Rotation paths and how fast each direction turns (degrees each step)
Each turn is a multiple of 5 degrees from 10 to 175, or 0.
Each row of a path follows its step; steps can be skipped.
Path 1:
step 0: [-0.72  0.68 -2.58 -1.43 -1.71 -0.90  0.83  2.31 -2.17 -0.86 -0.93  1.56
 -0.18 -0.18 -2.72 -0.53 -0.37 -1.28 -1.11 -1.06  0.89  1.11  1.12 -0.19
  2.00 -3.17  1.68 -0.29 -0.96 -2.15  1.05 -0.23  0.40 -2.05 -0.52 -1.25
  0.99  1.15  0.94  0.01 -0.72  1.18 -1.04 -1.09  0.64  0.86 -0.39 -0.17
  0.88]
step 2: [ 0.90 -0.73  1.66  0.65  1.28 -3.36  0.05  1.25  1.62 -0.23 -1.30 -0.59
 -0.90  1.59 -2.86  0.97  0.63  0.37 -0.24 -0.14  0.77 -1.70  2.00  0.21
  1.90  0.71  1.22 -1.14  0.16  0.79  0.29  0.80  0.73  0.96  1.27 -0.90
  0.20  1.08  1.10 -1.43 -0.75 -1.45 -0.85 -0.37  0.21  0.91 -2.09 -3.22
 -1.69]
step 4: [ 1.55 -1.31 -0.97 -0.13 -0.69 -0.18  2.77 -0.29  0.62  1.63 -0.61 -0.68
 -0.41  1.46 -0.31 -1.14  1.62  2.38  1.69 -0.97  0.08 -0.20 -0.69 -1.92
 -1.63  1.01 -0.10 -0.12 -0.12  1.39  2.96  0.74 -0.05  2.30 -2.88  1.19
  0.61 -0.22  0.04 -1.04  0.60  0.36 -1.52 -0.13 -0.82 -0.03 -2.90  0.78
 -0.02]
step 6: [ 0.17 -0.45  1.56  2.20  0.27  0.82 -0.84  1.00 -2.49  0.10 -0.49  1.98
 -0.34  1.56  1.62 -1.87  1.77 -1.12 -0.60 -2.55 -2.51  1.29 -0.78 -2.03
  0.06 -1.58 -0.31 -0.28  1.03 -1.56  2.32  1.34 -0.09  0.29  0.31 -1.46
 -0.23 -0.72 -0.53 -0.74  1.46  0.05 -1.85 -0.74  0.85 -0.45  0.86  1.68
 -1.02]
step 7: [ 2.00  1.73 -0.09 -0.73  1.33 -1.23  0.57  0.69  0.80  0.29 -1.28  0.76
  0.64  2.45 -0.63  0.06  1.39 -1.87  1.02 -1.00 -0.40 -0.22  1.96  2.19
  1.15  0.20  1.22 -0.36  1.00  0.99  2.70  1.36  0.39  0.48 -0.67 -2.00
 -0.84 -3.39 -2.49 -0.85 -0.08  0.20 -1.25  1.17 -0.34 -1.69  0.44 -0.46
  0.33]
step 10: [ 1.32  1.33  1.85 -1.52  3.01 -1.76  1.51 -1.02 -0.56 -0.42  0.18 -1.57
  1.42 -2.46 -1.20 -1.54 -0.82 -0.43 -0.65  0.71 -0.76 -1.87  2.51 -0.38
 -0.82  0.95  1.13  1.22 -0.60 -0.63  1.28  0.27  1.10 -0.67 -1.74 -0.88
 -0.38 -1.16  1.02 -0.20 -1.40 -0.39 -0.40  0.57  0.78  1.42 -2.59 -0.62
 -1.71]
step 17: [ 0.79 -3.07 -0.05 -0.50 -0.99 -1.12  0.94  0.13 -1.22 -0.05  0.09 -0.49
 -0.03  0.09  0.39  0.62  2.12 -1.15  0.27 -1.34 -1.96  1.74 -0.40 -1.82
  0.25  0.00  0.78 -1.59  0.10 -0.96  3.09  1.11 -2.57 -4.43 -0.28  0.24
 -0.07 -0.04  0.64 -0.23 -1.11 -0.20 -0.07 -1.15  1.47  0.44 -0.68  0.55
 -0.47]
step 18: [ 0.38  1.13 -0.98  0.40  0.44  0.54  1.17  1.04 -1.43 -1.01 -1.18 -0.79
  0.04  1.71  0.14 -0.27 -0.71 -1.42  0.15 -1.57 -1.14 -0.44  3.28  1.70
 -0.16 -0.54  0.54 -0.89  1.03  0.37  3.12  0.56  1.96 -0.98 -2.26 -0.77
  1.38 -0.12  0.87  1.20 -1.97  2.33 -0.80 -1.68  0.62 -0.55 -2.32  1.05
 -0.79]
step 19: [-1.65  1.56 -0.22  0.94 -1.55 -0.60  0.23  1.78 -1.09 -1.75  0.68  1.90
 -1.20 -0.43 -0.82 -0.76  2.01 -1.03  0.03 -0.35  1.37 -0.50  0.64  0.51
  0.91 -0.89  2.51  2.46  1.79  1.25  2.23  1.18 -0.49 -0.16 -0.61 -2.24
 -0.69  1.72  2.43 -2.30 -1.35 -0.70 -0.83  0.70  0.13  0.14 -0.88 -0.54
 -0.45]
[ 0.08 -0.29 -0.24 -0.27  0.46  0.09  0.16 -0.37  0.31  0.65 -0.24 -0.41
 -0.29  0.13 -0.15  0.05 -0.16 -0.04  0.18  0.23 -0.31  0.08 -0.10  0.25
  0.19  0.13 -0.33  0.78  0.39  0.05 -0.98  0.24  0.06 -0.20 -0.55  0.37
 -0.45  0.41 -0.04 -0.51 -0.19 -0.81 -0.80 -0.33 -0.25  0.21  0.02 -0.12
 -0.12] => 60
[-0.13 -0.34 -0.20  0.16  0.38 -0.06 -0.29 -0.58 -0.32 -0.67  0.76 -0.35
  0.24 -0.22 -0.31  0.12  0.01  0.56  0.23 -0.07 -0.41 -0.20 -0.61  0.35
  0.11  0.29 -0.22 -0.19  0.26 -0.24  0.54 -0.27 -0.34  0.25 -0.52  0.29
  0.26 -0.31  0.56  0.11 -0.58 -0.34 -0.04 -0.46  0.06 -0.11 -0.60  0.56
  0.14] => 55
[-0.10 -0.30  0.21 -0.49  0.36  0.18 -0.31 -0.60 -0.01 -0.32 -0.07 -0.22
  0.05 -0.77 -0.14 -1.09  0.02 -0.04  0.16  0.24  0.19  0.52  0.05  0.18
 -0.26  0.43  0.05  0.23  0.15 -0.74 -0.03  0.35  0.37  0.22  0.41 -0.13
  0.01 -0.51 -0.96  0.11 -0.13 -0.08  0.21  0.32 -0.24 -0.34  0.18 -0.05
 -0.26] => 20
[-0.22  0.70 -0.17 -0.04 -0.17  0.38 -0.10  0.25 -0.17 -0.33  0.48 -0.51
 -0.41 -0.48  0.12 -0.66 -0.29  0.16  0.22 -0.41 -0.25 -0.19  0.02 -0.43
  0.21 -0.19 -0.23  0.80 -0.08  0.09  0.11 -0.47  0.35  0.15 -0.41 -0.37
  0.37  0.18  0.12 -0.35  0.10  0.45 -0.06 -0.37  0.50  0.49  0.22 -0.51
 -0.75] => 80
[-0.05  0.41 -0.36 -0.42  0.14 -0.04  0.23 -0.37 -0.61  0.26  0.10 -0.41
  0.22 -0.07  0.45  0.24 -0.73  0.47 -0.17 -0.04  0.11 -0.09  0.03 -0.80
  0.05 -0.55 -0.07 -0.31 -0.37 -0.25  0.07  0.45 -0.40  0.33 -0.05 -0.29
 -0.01  0.39 -0.60 -0.36 -0.18 -0.52  0.14  0.78  0.04  0.42 -0.44  0.38
  0.22] => 65
[ 0.56 -0.38 -0.50  0.28  0.33 -0.10  0.39 -0.53  0.21  0.57  0.28 -0.08
  0.05 -0.21  0.55 -0.70 -0.04  0.29  0.38 -0.22 -0.23 -0.28  0.29  0.08
 -0.15 -0.35 -0.38 -0.42  0.29  0.72  0.07  0.23  0.63 -0.49  0.19 -0.45
  0.57 -0.39  0.21 -0.07  0.36  0.09  0.08 -0.13 -0.08  0.05  0.20  0.18
  0.69] => 130
[ 0.22  0.63  0.08  0.48 -0.01 -0.51  0.19 -0.46  0.21 -0.34 -0.43  0.44
  0.09  0.10  0.39  0.10 -0.11  0.21  0.28 -0.60 -0.14  0.43 -0.31  0.15
  0.38  0.12 -0.47  0.16 -0.05 -0.20  0.18 -0.25 -0.56 -0.70 -0.59 -0.46
 -0.32 -0.01 -0.95  0.63  0.06 -0.07  0.01 -0.35 -0.06  0.02  0.43  0.06
  0.07] => 40
[-0.34 -0.06  0.17 -0.12 -0.23 -0.28  0.20 -0.25 -0.43 -0.68  0.59  0.64
 -0.09  0.61  0.18 -0.26 -0.35  0.13 -0.53  0.53  0.67 -0.35 -0.22 -0.02
  0.23  0.55  0.37  0.08  0.40  0.07 -0.18  0.20  0.37 -0.53  0.03 -0.06
  0.39 -0.02 -0.21 -0.06  0.21 -0.53 -0.25 -0.19  0.33  0.51 -0.05 -0.66
  0.45] => 130
